In the data rows, 128 means zero.
Here are some numbered points:
117 102 130 142 155 132 89 127 108 122 117 153 122 112 165 199 187 85 57 187 255 112 125 98 143 135 112 77 164 116 159 88 0
101 171 183 176 226 4 14 104 138 155 149 222 21 36 138 51 74 77 20 255 243 114 202 151 149 164 42 61 107 45 104 115 1
119 101 140 135 176 123 110 120 108 115 118 133 129 110 104 137 118 141 107 135 103 127 133 146 121 190 101 112 109 69 106 128 2
144 148 121 117 102 135 162 141 133 133 117 132 112 121 130 195 129 124 78 113 161 111 121 108 123 144 133 107 136 135 140 109 3
129 123 144 129 118 153 136 111 182 135 149 79 148 155 105 136 141 144 113 125 83 136 151 115 103 102 139 146 106 172 136 130 4
105 98 89 102 147 116 84 156 121 194 177 145 161 174 171 165 255 242 105 208 231 153 161 149 143 98 157 176 86 52 84 100 5
108 91 132 133 149 126 110 142 125 125 124 145 124 120 172 204 126 145 93 165 149 137 155 118 118 103 140 144 67 21 110 122 6
108 76 123 133 158 122 106 110 86 117 119 162 112 92 123 181 133 141 114 145 120 101 83 112 120 132 108 107 143 142 126 128 7
129 134 146 117 178 148 103 101 86 97 128 134 116 116 94 109 154 119 157 140 72 151 141 124 123 148 109 123 27 74 91 132 8
113 120 127 136 147 132 123 137 90 119 113 149 105 128 162 118 147 120 94 127 163 162 157 135 125 95 140 168 177 57 151 95 9
108 154 86 112 62 155 163 123 123 117 110 123 124 118 106 102 156 166 200 113 67 135 131 151 134 155 127 118 91 139 28 62 10
160 200 125 120 45 158 208 121 180 125 94 89 148 167 57 27 169 184 255 115 23 138 166 106 137 101 151 150 211 219 64 123 11
127 120 142 148 110 131 174 172 134 176 168 64 126 209 119 139 123 152 121 124 109 146 172 141 131 87 137 180 158 74 204 216 12
107 218 113 143 0 172 185 73 249 74 154 0 197 153 147 0 175 90 255 23 15 149 139 126 125 112 129 146 39 255 58 177 13
147 136 108 111 119 129 141 125 114 115 111 148 112 102 138 177 93 111 88 116 127 89 94 166 167 168 145 93 148 112 79 88 14
147 128 141 149 132 138 124 137 132 130 119 131 114 118 93 139 136 141 161 126 92 117 147 106 117 110 148 140 133 116 113 128 15
136 161 126 143 94 158 143 134 190 125 151 83 149 147 88 86 121 128 175 104 76 134 130 121 120 132 125 133 134 211 111 173 16
153 147 111 84 96 131 173 99 78 125 146 189 117 71 104 133 128 141 134 120 91 112 127 120 147 134 134 110 186 169 89 16 17
118 110 146 136 149 143 122 121 75 140 143 155 146 170 177 30 158 158 55 135 255 110 141 94 118 100 118 102 141 51 139 95 18
130 128 134 132 124 143 140 144 149 143 134 126 122 144 139 202 164 160 77 138 165 124 123 107 104 134 133 117 151 142 153 142 19
128 101 113 130 155 108 96 122 104 150 127 112 162 158 104 137 105 145 174 82 39 136 147 137 122 65 171 197 107 54 188 132 20
131 144 136 127 133 142 140 110 78 124 129 173 110 86 142 247 140 126 67 127 162 106 53 101 136 165 141 71 145 181 144 104 21
184 164 146 117 103 134 175 159 133 128 118 143 131 127 135 192 114 126 102 115 135 130 157 111 121 107 146 159 180 156 142 121 22
128 102 129 130 133 138 145 138 91 134 109 142 127 157 120 115 150 125 61 136 193 142 159 119 113 110 145 123 165 32 193 89 23
125 93 129 126 160 122 111 126 121 121 124 136 128 113 108 152 124 143 119 135 104 117 97 121 113 162 97 115 121 108 113 134 24
188 203 140 79 95 110 201 65 28 112 164 189 131 33 239 255 159 48 54 73 255 92 91 105 149 139 156 100 160 133 128 85 25
106 156 88 128 143 138 157 109 143 129 110 126 151 100 88 255 108 132 38 162 131 142 0 188 111 255 52 68 102 193 67 131 26
99 119 118 116 155 127 101 163 87 140 138 142 130 141 162 113 154 163 109 148 151 137 152 116 125 103 138 146 110 61 118 129 27
222 189 126 98 70 101 203 165 139 126 106 147 100 125 77 113 115 152 141 141 84 139 170 124 123 108 138 157 226 192 142 106 28
130 107 136 131 148 141 141 162 95 151 109 122 111 160 208 111 206 126 49 119 255 116 163 112 123 130 143 126 155 66 155 106 29
111 114 108 116 126 135 115 121 138 117 133 133 134 164 123 169 141 132 117 133 146 124 115 101 103 134 84 58 123 84 167 146 30
121 122 123 136 165 163 147 159 133 70 94 145 113 114 56 47 116 117 173 122 66 144 131 100 132 134 138 106 240 251 147 88 31
125 88 127 129 152 132 111 124 155 123 135 138 124 122 107 210 126 160 100 145 130 116 0 107 94 186 97 75 133 209 131 149 32
139 72 107 138 188 108 98 112 104 153 128 156 148 134 103 89 31 100 236 22 6 126 173 129 161 61 175 192 73 132 255 185 33
116 95 131 132 151 128 105 136 130 124 115 134 124 126 150 221 133 131 80 155 178 99 77 115 130 153 112 77 135 103 123 124 34
121 83 133 131 165 124 104 118 84 122 124 171 107 90 109 230 113 142 59 166 150 130 23 133 129 215 80 69 109 118 108 124 35
101 135 135 129 115 147 136 99 136 128 132 96 151 147 128 37 109 101 255 60 17 122 173 114 141 70 164 158 61 189 150 211 36
88 116 83 139 175 116 62 128 97 131 132 146 109 109 233 105 218 101 71 163 255 92 165 81 144 148 129 81 129 58 144 141 37
Which five points above are nearest to each new point? Their numbers follow each, nearest first.
142 142 156 158 92 144 149 148 153 154 150 110 123 145 94 85 107 128 180 110 59 140 161 132 119 93 141 161 168 240 221 218 16 4 36 12 15
134 121 130 139 138 132 126 154 188 131 152 101 152 136 70 51 118 109 188 85 71 141 160 125 127 97 140 147 150 171 133 172 16 4 15 36 31
123 122 112 119 134 139 129 113 142 110 118 132 111 140 107 181 140 141 109 107 119 144 0 139 129 234 123 44 118 246 94 102 32 26 21 35 24
124 126 128 143 115 147 140 121 161 130 129 121 128 133 96 54 113 116 196 98 52 141 136 123 112 131 125 127 117 255 176 171 16 36 4 31 15
130 117 122 141 125 136 131 138 71 112 144 162 115 87 97 250 150 113 67 166 191 118 43 105 134 185 108 62 110 228 154 99 21 35 32 34 7
133 121 137 117 160 110 109 122 102 105 169 34 255 169 113 140 125 140 130 117 80 136 157 94 164 15 255 198 118 60 143 96 20 4 15 27 12
126 109 127 128 133 116 82 131 132 162 169 124 156 169 89 146 99 137 137 87 57 161 173 150 159 81 214 192 143 100 192 182 20 12 15 4 33
108 159 132 118 55 172 174 83 181 89 109 45 164 163 161 0 174 150 255 15 0 127 154 131 130 108 150 142 25 255 49 126 13 36 16 11 10
118 109 122 130 160 127 107 132 101 133 126 123 138 139 122 132 140 150 91 150 142 143 157 119 119 98 145 155 111 63 122 131 27 9 6 15 2
146 175 95 85 66 139 178 115 91 129 135 171 119 89 97 127 125 142 127 123 104 129 123 142 157 162 129 110 137 176 40 38 17 10 14 3 15
134 153 112 136 69 156 138 135 183 75 142 28 123 133 74 88 137 133 191 120 55 116 119 136 110 165 118 119 120 184 66 153 16 10 4 15 11
122 92 117 128 135 122 119 98 111 108 147 93 192 136 173 93 153 93 255 0 31 125 170 101 131 61 152 164 36 117 91 202 36 20 33 8 15
108 131 155 161 171 118 87 115 110 135 136 171 102 85 176 20 0 0 0 211 255 104 214 190 217 192 88 23 100 79 136 148 1 37 18 0 2
120 104 117 130 141 127 113 121 113 136 122 139 131 127 105 107 93 150 172 89 33 133 163 129 117 96 143 161 119 143 223 117 20 15 4 33 24
131 89 153 139 167 125 116 123 97 124 120 161 111 101 69 224 0 77 0 194 144 187 25 255 203 255 42 75 110 58 123 130 35 26 2 14 34
143 120 149 132 146 124 121 147 166 128 119 144 120 131 150 252 193 191 99 166 177 140 153 108 83 146 129 129 154 102 139 165 19 34 3 30 6
119 86 119 118 156 114 108 139 197 156 181 106 202 156 112 178 143 172 113 163 122 140 175 124 131 98 159 158 121 126 139 168 4 19 15 27 24
89 21 64 84 141 46 56 147 159 162 155 155 172 142 207 255 255 247 139 255 250 114 125 94 103 113 111 124 100 41 94 114 5 6 34 27 0
100 95 89 99 13 124 187 108 97 110 111 113 112 122 110 143 143 160 192 127 66 142 157 128 132 125 136 132 55 33 24 51 10 15 8 6 2
181 201 65 69 149 26 46 57 2 192 184 152 234 181 123 172 99 116 140 74 58 78 54 187 190 101 255 238 1 0 243 248 20 33 27 12 8
120 113 120 126 145 117 109 181 139 136 111 126 118 130 218 219 146 165 106 144 156 71 112 93 110 127 121 97 129 79 114 126 34 19 6 3 30
244 152 128 50 92 86 236 87 101 133 130 167 134 66 255 191 114 18 27 48 255 141 155 107 115 107 130 150 152 70 111 90 25 3 22 29 14
134 127 124 143 118 166 131 141 133 114 124 112 121 132 101 107 113 135 146 109 65 150 143 111 109 119 122 139 124 121 95 129 15 4 24 16 2
120 71 131 128 176 102 110 125 152 118 118 119 162 122 83 0 127 122 255 0 5 142 147 117 122 108 135 143 130 255 108 156 36 16 31 33 15
111 152 128 127 119 159 120 160 209 115 126 85 139 119 105 31 162 137 200 107 54 119 0 162 122 220 78 135 118 255 69 103 16 10 31 32 4
159 125 188 165 193 90 100 130 109 146 137 176 100 92 65 100 41 92 70 179 122 198 197 253 193 203 48 99 82 46 72 105 2 8 24 14 1
122 115 118 118 149 124 110 124 101 169 160 115 150 153 99 138 71 92 191 85 36 144 150 145 150 81 162 179 112 54 215 229 20 33 12 15 36
146 120 138 105 162 147 118 97 195 99 154 130 198 151 128 20 148 100 237 12 90 149 21 146 85 214 47 110 51 255 87 208 16 36 13 24 32
142 98 143 134 143 117 129 163 112 133 123 145 138 163 173 111 206 152 76 122 255 137 148 120 125 90 138 152 129 72 158 139 29 23 18 27 9
134 109 160 141 140 154 123 166 101 125 102 157 113 152 131 146 130 151 125 106 108 170 153 113 99 110 144 147 201 43 152 99 9 23 15 27 22
133 106 142 128 127 141 148 119 104 123 115 152 120 117 99 128 111 144 154 114 53 145 163 173 111 37 167 255 130 86 221 110 20 15 9 12 4
136 255 255 227 112 0 54 120 198 179 157 143 66 88 95 0 0 0 185 255 175 127 255 255 235 57 0 100 124 255 255 223 1 16 36 28 15
160 137 130 126 154 149 148 117 98 122 116 138 129 101 129 150 128 135 128 117 124 141 151 125 129 99 129 149 232 158 157 92 22 15 9 3 17
136 115 132 134 124 138 161 125 110 126 108 133 119 118 112 139 130 144 134 123 99 163 176 112 109 84 155 172 145 93 115 96 15 9 22 27 4
175 225 149 136 12 92 172 172 221 148 129 17 69 153 12 0 85 129 255 192 2 173 237 131 124 15 107 175 172 219 147 138 11 28 16 36 4
114 98 113 119 153 123 100 159 128 175 163 134 163 167 146 159 182 190 110 175 165 163 174 150 147 91 169 182 137 84 160 165 27 5 9 19 6
122 115 125 121 131 141 122 118 144 118 121 125 136 115 97 173 133 148 103 137 125 141 0 130 120 224 76 81 108 220 113 132 32 26 35 24 7
128 132 138 132 123 143 133 142 174 129 139 86 147 142 81 55 120 122 203 98 60 124 110 113 109 148 126 121 141 220 132 160 16 4 15 31 36
136 131 138 124 150 145 147 147 161 168 128 134 81 146 37 30 91 144 155 124 53 130 133 116 112 97 144 125 224 250 216 132 31 16 28 4 15
113 157 155 142 75 141 165 110 166 161 139 74 134 149 118 0 35 92 255 81 0 138 250 171 148 0 159 214 105 220 204 179 36 33 16 11 20
141 216 119 143 53 161 156 144 244 117 129 42 127 159 95 55 133 137 211 103 68 131 102 132 89 139 134 106 141 255 98 165 16 11 4 13 10
137 118 145 139 104 156 130 123 147 118 131 92 159 150 104 61 127 122 244 85 25 133 192 131 126 71 161 163 108 156 123 155 36 16 15 4 20
113 96 117 125 140 131 111 157 140 148 132 144 130 155 209 237 205 177 88 166 221 128 150 113 115 111 138 134 98 51 106 119 6 5 27 19 34
139 132 136 135 121 141 146 162 154 148 138 113 121 156 131 179 153 151 90 125 139 120 124 103 107 124 135 116 166 141 161 159 19 3 22 30 4
121 118 138 137 116 150 146 117 116 140 129 98 140 157 107 116 101 131 197 101 35 135 158 131 129 62 153 186 93 100 183 155 20 15 36 4 12
107 102 134 93 151 129 103 120 150 83 152 133 107 107 136 255 136 191 69 155 141 108 10 97 61 162 98 83 152 202 138 156 32 21 34 35 7
118 146 115 139 167 126 86 126 68 120 125 147 121 130 154 0 181 105 33 160 255 121 166 121 120 114 148 116 130 0 139 120 18 29 37 23 9
123 129 148 143 118 158 153 120 152 152 137 45 194 205 105 84 100 112 251 43 0 119 175 141 158 27 173 211 87 159 166 183 36 20 33 16 4
92 96 125 131 159 104 83 137 114 126 123 150 134 124 223 179 144 131 88 221 235 115 146 114 126 115 115 115 58 38 109 135 6 27 37 34 0
136 103 137 120 113 167 92 137 103 113 131 179 121 114 19 83 94 163 255 52 6 135 177 150 113 15 181 239 201 97 153 81 20 15 33 36 31
122 74 113 91 163 104 108 132 198 164 213 103 215 139 104 148 133 161 125 145 99 136 156 110 109 108 132 140 126 128 151 191 4 24 15 19 30
142 118 133 127 121 151 133 170 166 105 117 99 138 127 21 43 142 149 223 89 39 96 96 128 129 151 113 117 255 230 81 100 31 16 11 15 28
182 177 126 123 24 153 177 166 174 116 130 46 110 160 19 37 189 157 255 94 0 188 227 101 131 0 122 179 173 152 86 98 11 16 28 10 36
130 137 136 143 121 137 130 165 199 142 161 92 146 152 61 60 108 109 188 102 46 160 176 125 135 88 141 157 167 181 153 178 16 4 15 36 12
144 193 121 103 40 168 201 132 160 116 107 77 140 147 63 0 141 198 255 46 0 155 252 109 94 0 170 232 149 255 116 67 11 36 16 28 13
86 225 240 255 205 80 5 94 203 196 238 196 61 14 221 0 0 0 0 255 255 62 255 255 255 215 40 0 62 237 251 255 1 37 0 2 34
109 172 97 125 76 165 152 107 138 101 100 108 137 129 110 96 135 153 173 120 64 186 72 156 131 196 105 101 29 244 47 78 10 16 4 8 24
118 112 84 139 173 72 99 128 126 131 131 126 145 128 93 130 121 98 197 44 57 117 177 124 132 81 174 188 139 39 176 185 20 33 15 12 27
117 130 154 133 152 138 129 94 117 134 87 142 108 139 85 149 104 143 153 114 38 176 147 123 109 52 165 243 157 50 145 103 20 15 9 4 27
110 255 124 151 8 168 161 96 255 118 145 0 152 156 143 0 130 89 255 46 0 134 156 118 119 107 136 146 68 255 113 190 13 36 16 11 4
122 117 132 125 99 140 160 124 109 129 113 120 115 142 104 130 122 147 149 114 78 139 156 119 119 92 134 154 129 102 150 89 15 4 20 9 24
